Each row is where one point has got to under a steady rotation. How many ticks took it there?
The counts run from 0 to 502.
[121 109 116 119 121 130 127 133 168 167 130 180 150 120 149 174 154 144
 163  95  95 131 198 115 134 114 193 152 135 137 174 138  78 134 118 169
 112 171 122 114 140 122 113 179 142 113 129 137 133 106 138 121] | 268
[131 115 136 117 104 124 105 180 178 154  96 127 125  77 120 150 157 154
 121 152 107 103 192 103 139 118 182 187 159 118 150  91 107 112 100 147
 147 151 126 118 119 115 110 137 148  89 134 131 119 105 120  80] | 452
[102 141 111  94 144  81 187 119 172 131 116 133 133 144 154 110 151 111
 119 139 119 122 148 141  70 136 116 141 152 111 125 170 111 113 124 129
  48 153  97 166  98 105 148 142 142 127 120 142  79 151 102  86] | 375
[141 145 183 121 139  92 113 165 151 155  87  94 119  99 115  94 138 113
  91 145 147 129 173  81 122 148 162 177 165 123 106 140 143 131 117 132
 149 161 119 159 147 111 139 149 142 107 123 131  97 152  93  99] | 435
[116 153 153  89 134 124 159 132 114 189 120 164 128 107 179 127 143 139
 107 131 106 143 136 117  98 104 151 143 134  95 108 139  74 140 106 127
  83 100 122 136 135 140 161 126 139 175  91 159  73 163 156 129] | 166
[109 123 160 118 123 108 194  97 150 171 117  96 109  90 149  92 159 130
 106 126 134 107 141  98  98 118 148 155 162  91  92 134 139 133 109 129
  92  97 103 169  94 127 159 121 119 143 107 165  92 169  86 105] | 237
[119 140 148  83 130 102 156  97 151 168  99 116 138 145 127  75 150  86
 143 127 142 121 190 124  91 142 125 129 140 153 120 181 118  91 146 143
 102 150 153 153 113 127 160 160 102 146 130 157 131 105  95 152] | 319
[141 118 104 109 135 137 173  79 133 142 101 113 139 142 123 127 156  75
 115 100 128 107 165 107  95 126 113 184 173 103 112 152 162 101 126 152
 126 104 172 123  97 148 174 152  98 172 125 127 143 128  95  85] | 18
[133 170 145  97 129 102 106 201 155 167  81 160 133 118 149 144 150 116
 116 168  96 159 164 119 120 129 156 155 120 132 116 136  80 111 118 114
 112 164 123 117 155 127 136 155 157 111 123 119  74 138 140  85] | 250
[157 101 125 117 116 126 106 180 158 157  94 149 130  89 128 189 175 143
 102 150 113 129 194 106 140 102 168 189 147  98 137 103 107 130 107 165
 173 139 120 106 119 128 112 152 160 121 114 132 111 118 124 110] | 397
[109 185 120 101 126 133 171 100 154 175  90 143 145 139 142 121 145  98
 138 113 100 132 143 117  94 148 153 149 127 136 106 138 100 108 115 111
  53 128 134 135 111 134 167 146 121 133 125 136  99 162 107  53] | 439
[139 110 188  85 125 119 106 139  97 157 106 109  95 113 150  70 115 124
 109 114 151 125 157  93 145 102 157 167 192 105 107 114 123 125 128 144
 158 112 163 132 163 130 167 116  96 147 121 134 126 103 123 153] | 226
[138 141 123  86 155 113 175 117 129 153 127 156 136 138 172 142 148 104
  92 135 137 135 140 125  80 110 121 168 155  75 125 174 105 143 119 150
 102 103 140 132 121 145 162 148 134 195  98 145  72 168 147 123] | 220
[130  78 184 132 133 123 101 156 138 151 134 134 117  93 159 126 127 169
 125 105 127 132 170  76 151  91 194 174 194  94 133 104 118 160 112 159
 154 137 112 121 157 117 118 131 129 112 119 131 129 111 132 135] | 352
[133 142 179 103 121 119  82 158 148 181  87 132 132 118 118 115 150 119
 151 123 110 142 191  93 150 134 187 151 139 159 114 112 113 109 149 124
 147 166 134 118 154 118 141 157 122  90 153 112 136  98  95 117] | 188
[136 119 122  91 111 121 168 130 146 138  95 100 133 107  95  89 122 111
 106 134 134  79 186 116  99 157 148 190 170 119 161 147 123  88  94 165
 119 136 179 153 103 141 156 147 118 137 114 165 139 126 128  88] | 200
[144 120 110 107 129  94 119 192 183 129  92 144 140 110 138 178 164 131
 108 169 115 128 172 129 110 109 139 176 150 107 141 132 106 124 109 139
 131 174  96 119 124 108 105 143 168 104 120 113  89 116 116  86] | 451
[163  86 125  76 121 117 108 146 134 111  98 113 116 134 140 103 141 101
 112 136 138 111 177 121 117 103 114 182 193 107 114 130 133  91 138 164
 172 136 172 100 135 122 149 129  90 144 140 107 143  64 109 132] | 80
[104 158 116  85 112 131 179 112 147 152  89 128 131 118 155 111 153 125
 129 142  98 113 130 137  89 122 127 149 148 107 100 111  91  96 102 116
  61 104 118 139  91 125 158 109 110 142 127 153  82 143 108  70] | 56
[157 111 135  76 125 101 119 156 150 125  79  94 124 128 127 102 168  82
 103 159 148 118 185 128 110 118 102 172 169 114 109 148 142  89 141 159
 166 151 150 128 119 119 149 138 105 136 132 123 117  83  93 138] | 135
[141 118 110  98 130 113  98 145 175 122  88 146 145 149 136 150 162  95
 142 119 100 140 175 117 130 109 144 161 160 140 127 115 132 103 138 143
 130 168 125  90 146  94 121 159 118  88 170  78 137  77  88  78] | 324
[133 105 166 102 112 119  90 164 162 162  99 129 125 111 129 138 180 140
 146 136 113 131 212 118 154 101 164 145 149 136 134 111 104 112 137 156
 177 174 120 116 144 103 111 160 115 105 144 133 138  71  99 160] | 197
[112 161 141 117 128 116 151 141 176 187 103 166 143 109 146 163 173 134
 141 133  93 144 174 112 120 128 179 138 113 133 125 126  83 140 106 124
  82 149  89 138 113 117 126 151 157 107 115 144  78 158 115  81] | 313
[134 112 134  92 109 104 100 167 168 109  69 100 115 118 135 111 156 114
 110 152 117 114 160 120 124 102 129 180 181 115 106  99 132  98 121 124
 135 156 121 110 131  98 131 108 121  89 156 103 116  75  80  77] | 316
[117 129 119 130 131 103 120 143 199 140  90 142 149 120 137 164 170 123
 134 125  99 144 165 112 120 115 167 154 152 127 118 120 126 135 126 124
 105 163  75 116 123  88 104 154 158  78 140  98  99 120  85  63] | 123
[128  89 110 116 146 117 125 115 158 130 137 176 139 141 185 167 146 135
 142  76 105 156 144  92 138  77 169 155 184 105 128 127 121 164 126 151
 109 145  93  90 152  93 118 149 122 115 140  92 126 104 123 110] | 223
[136 141 139 118 132 112  96 175 167 142  77 123 133 104 111 126 128 120
 118 136 109 122 163  92 131 148 186 184 165 135 139 115 123 113 107 122
 128 177 129 122 148 113 115 156 143  83 144  96 120 122 102  47] | 124
[140  93 153 111 123  99 126 148 153 132 114 101 127 107 100  84 127 109
 119 135 153  91 210 106 124 142 150 175 179 134 162 159 138 108 119 171
 152 178 162 155 127 132 138 163 120 109 126 142 155 103 112 139] | 390
[134 130 148 108 132 149 158  93 109 183 103 106 122 115 129 120 158 104
 107 101 138 123 157  93 117 117 137 175 163  91  87 133 141 117 127 152
 142  77 164 119 108 155 181 142  99 192 105 144 123 152  99 116] | 27
[132 112 188 145 128 116 120 130 146 164 104  98 114  86 133 116 147 139
 101 122 130 121 161  69 143 112 179 177 176  98 100 103 157 141 118 134
 144 116 107 149 127 112 130 124 128 112 115 133 109 157  85  97] | 107
[148 108 126 121 158 122  98 142 146 126 101 147 128 132 158 160 134 104
  97  91 118 150 133  75 131 103 167 197 192 100 113 118 149 153 122 141
 133 138 115  95 165 108 129 148 131 113 142  73 114 123 111  62] | 224
